Each path below is one point turned by a fixed rotation once a step. After each direction that follows a path, write how fast that rotation turns it, in degrees per step (0 if it stays still).
Each turn is a multiple of 5 degrees from 10 to 175, or 0.
Each row of a path follows its step; steps can be skipped.
Rotation 1:
step 0: [ 20  -8   6 -12   1  -4   8   2  -2  -4  13  18  -5   9  -5 -11   5  -6
  -2  11 -10   4   3  17   4  15 -15  14  -4   3  11  -3 -11  -1 -11  11
   9 -14  18   0  -7  -4   3   1 -10   7 -21 -13 -11   3  -2  -6  10  -6
  -8  19  -3  -3 -14  11   3  -5   4 -16 -24  -4  12  10   9 -20  -3  -9
  15  -7 -10 -15]
step 2: [-18  -5 -10  -1 -24  -6  -7  15   9   3   1   2  18  -4   2 -17  -9  -7
   5   1  -9   5   4  -4   2  -1  10  -1  -4  11   0  -1  12   7  -7   3
   5   2 -19   2  -1 -11 -21 -10  12   7   4  -8   3  -9  -1   4   5 -20
  28  10  16   6  19  -6  -8  11 -13   7   6  14   1   8  14  -1  -8  15
  -6 -16 -18  -1]
step 3: [ 18  -9  12   0   8  -7  -4  -8  -2  19  -3   2  -5  13   9  -5   6  24
  -8  10  19   2 -11   0   0   1  -7   2 -12 -34  13   0   1   6   6  -2
  -5  13   8 -11 -13  -2   3  -7  -9   0  -6   8  13  12  -1   9   9  -3
  -8  14   3 -10   6 -12  -5  10 -30   7  -8  -2  17  13   9   7   0  -1
  -7   5   0  -7]
step 4: [ -5  -5  -6 -10  14  -9  -4  -8   4  -2 -16   7 -12   8  14   1   5 -15
 -14  -2   6  15  -6  -7   3  27 -17   0 -12  13  14   2  -1   9  -6   2
   6 -31   6   7 -12   7   3   2  -1   9   1  -3  -9 -12 -20  -8   1   8
  11   0 -13 -10   4   5   7  -5  19 -11  -3   4   5   8  -9 -15  -2 -24
  -9   6   0   0]
step 8: [  0  -4   6  -7  21  -4   6  12   8  -5   3   2 -12   7  -1   7  14 -24
  -5  -4  -3  -1  -8  19   4  16 -13   7   4  -6  19  14  -6 -14 -11  -1
   1 -18  10  -6 -17  -5   1  -5   2 -24  -5  19  -1   4   6 -13  -6   4
  -6   8   2  -9 -30   4   3   2  14  11   3  -5   1   2  -2 -17  10  -7
  -2   2  15   2]
step 11: [ 17   2   6 -22   5 -17  17  -2   7  21  -8  16   3  10   2   7  -2   0
   9   4   2   8   6  -1  -1 -16  10  10   1 -17  17 -15   6   6   0   4
   1 -14   5 -18   1  18  -5  -1   0   0  -3  13  20  15  -6  15   2  -1
  15   9 -15   1 -21 -19  -6  -4  -3   1  -3  -7  -6   1   0  -1  -3   0
 -10  20  -8  -3]
step 13: [  2   7 -11  11  -2 -12   1   4  -9  15   4 -13  10 -22   0  -1  -8  -8
  18 -12  -1  14  -8   6   6   0   1   7  23  17 -13  17   5   0   6   0
   3  10   4   8  13  -6   9 -13  -1 -12   9   3  -5 -14   0 -11   7  12
   9   1 -13   2  -9 -11  14  -1   3   6  -8  -7  26  13 -12   6  17   9
   4 -14 -17  -7]
step 15: [  0  -3   4   0   6   0  24   6   3  -2 -17   9 -24   3  19 -14  -2   8
  14   4  -3  15  -5   9  -1   1  14   2  -7  -4 -10 -26   0  -3   1   0
  17 -16  13  -7  -7  18 -12   1  -4  24   1   5  22   4   7   6  -3  -8
  -7   6 -11   2  -5   6   4  17  -3  15  10 -11  17 -12   0   7   2  -8
  -8  -1   5  -5]
step 16: [ -3 -15  11 -14   7  -7  -2  -5 -17  -3  20   0  -3 -20   8 -13   7 -21
  -2  11 -14 -11   1   4  18   5 -15 -10   1   9   2  14  -3   9  -7 -10
   9 -20  -8   0   9   2  15   0  -5  -7 -15  10  -1   9   5  -4 -11   6
   4  27   0 -21 -12  -4  -6 -12   2  -6  -3  -3   7   1 -13   1   0  -2
   6  -8  10 -17]
step 20: [-38  -9 -14  -6   2 -14  14  -5  -6  16  -7 -11   3  -1   0 -10 -10 -13
 -13  -3   0  -4  -4  -6  11  18 -10 -14  -3   5   8  11  13  19  -6   0
  13 -13   5  -2  -4   4  -8 -11  11   2  13  12  -7  -2   4 -13  -9  10
   7   6  15 -23  -2   5  -2  -2  -4  -9   2   9   4 -15 -11   7   4   3
  -4   5  15   9]
step 25: [  8  11   3  19  -7  11  11  -5   0  -5   3   0   3  10  -5   7  -7   2
   1   4  -4  -8   2 -10   2 -10  -8  -5  13  18   1   5  13   4   3  13
  -8  -4   2   3  11   0 -10  -7   6 -22   7   2  11 -18  -5   4  31  20
  12   6  -4 -13  19  19   9   0  13   1  -3  10   8   5 -10  -9 -20 -21
   3  -7 -14   6]
Speeds:
[ 4  3  1  2 -1 -3  1  2 -1 -1  5 -2 -3  0  0  0  3  1  4 -5 -3  1  3 -2
 -1 -3  2  0  6 -1 -3 -2 -1  2 -1 -2 -6 -2 -2 -3  2  4  1  0  4 -3  4 -1
  0 -3 -1 -1  0  2 -3  1 -4  1 -5 -2 -5  5  4  1 -2 -4 -3 -2 -2 -2  1  1
 -2  2  1  1] | 20
[ 4 -3  0 -1 -1 -2 -1  3  2  2  0  1 -3 -2  5 -2 -4 -3  4  4 -2  2  1  4
  0  1  0  1  2 -2  2  2 -2 -1  2 -7  4  2 -3  4  3 -7  0 -2 -2 -1  1  2
 -2 -2  3 -3  2 -1 -3  0 -1  3 -4 -1 -6 -2  0  0  2 -1  0  0  3  0 -2  1
 -1 -1 -4  0] | 135
[-1 -1  3 -3 -1  3 -5  1  0 -3  1 -1 -6 -4 -2  0  1  1 -1 -1  4 -3 -1 -2
  2  1 -1  0  1 -5  1  2  2  2  1  2  0  7  3  3  3  5 -1  1  0  2 -3 -2
  0 -1  2  1  3 -3 -3  3  3  5 -2  0 -2  2  0  0  0 -1  2  0  6 -4  2  0
  1 -1  4  3] | 155
[-2  3  3 -3  0 -1 -6  2 -1  1 -4  0  2 -3  0  1 -1 -2 -4  2 -4  4 -1  1
  0  0 -2  3  2  2  3  1  2  0  3  1 -3 -1  0 -6  3 -1  2  0  7 -1 -3  3
  1  1  1 -1  3  2  3  0  0  2 -1  4  2  3  1 -4  4  0 -5 -2  2  3  2  1
 -3 -1  0  2] | 120
[ 5 -1  0 -1 -1 -4 -2  4  1  3  1 -1  0 -1  4 -4  2  2 -4  1 -1 -2 -4 -2
  3 -2 -1  0  0  3  0  1  0  1 -4  3 -3  1  5  2 -2 -2  2 -2 -5  0  1  2
  2  2  1 -3  4  1 -1 -1  0  0  2  3  0 -4  3  0  1 -1  1 -1 -7 -5 -1  3
 -2  0  1  6] | 85
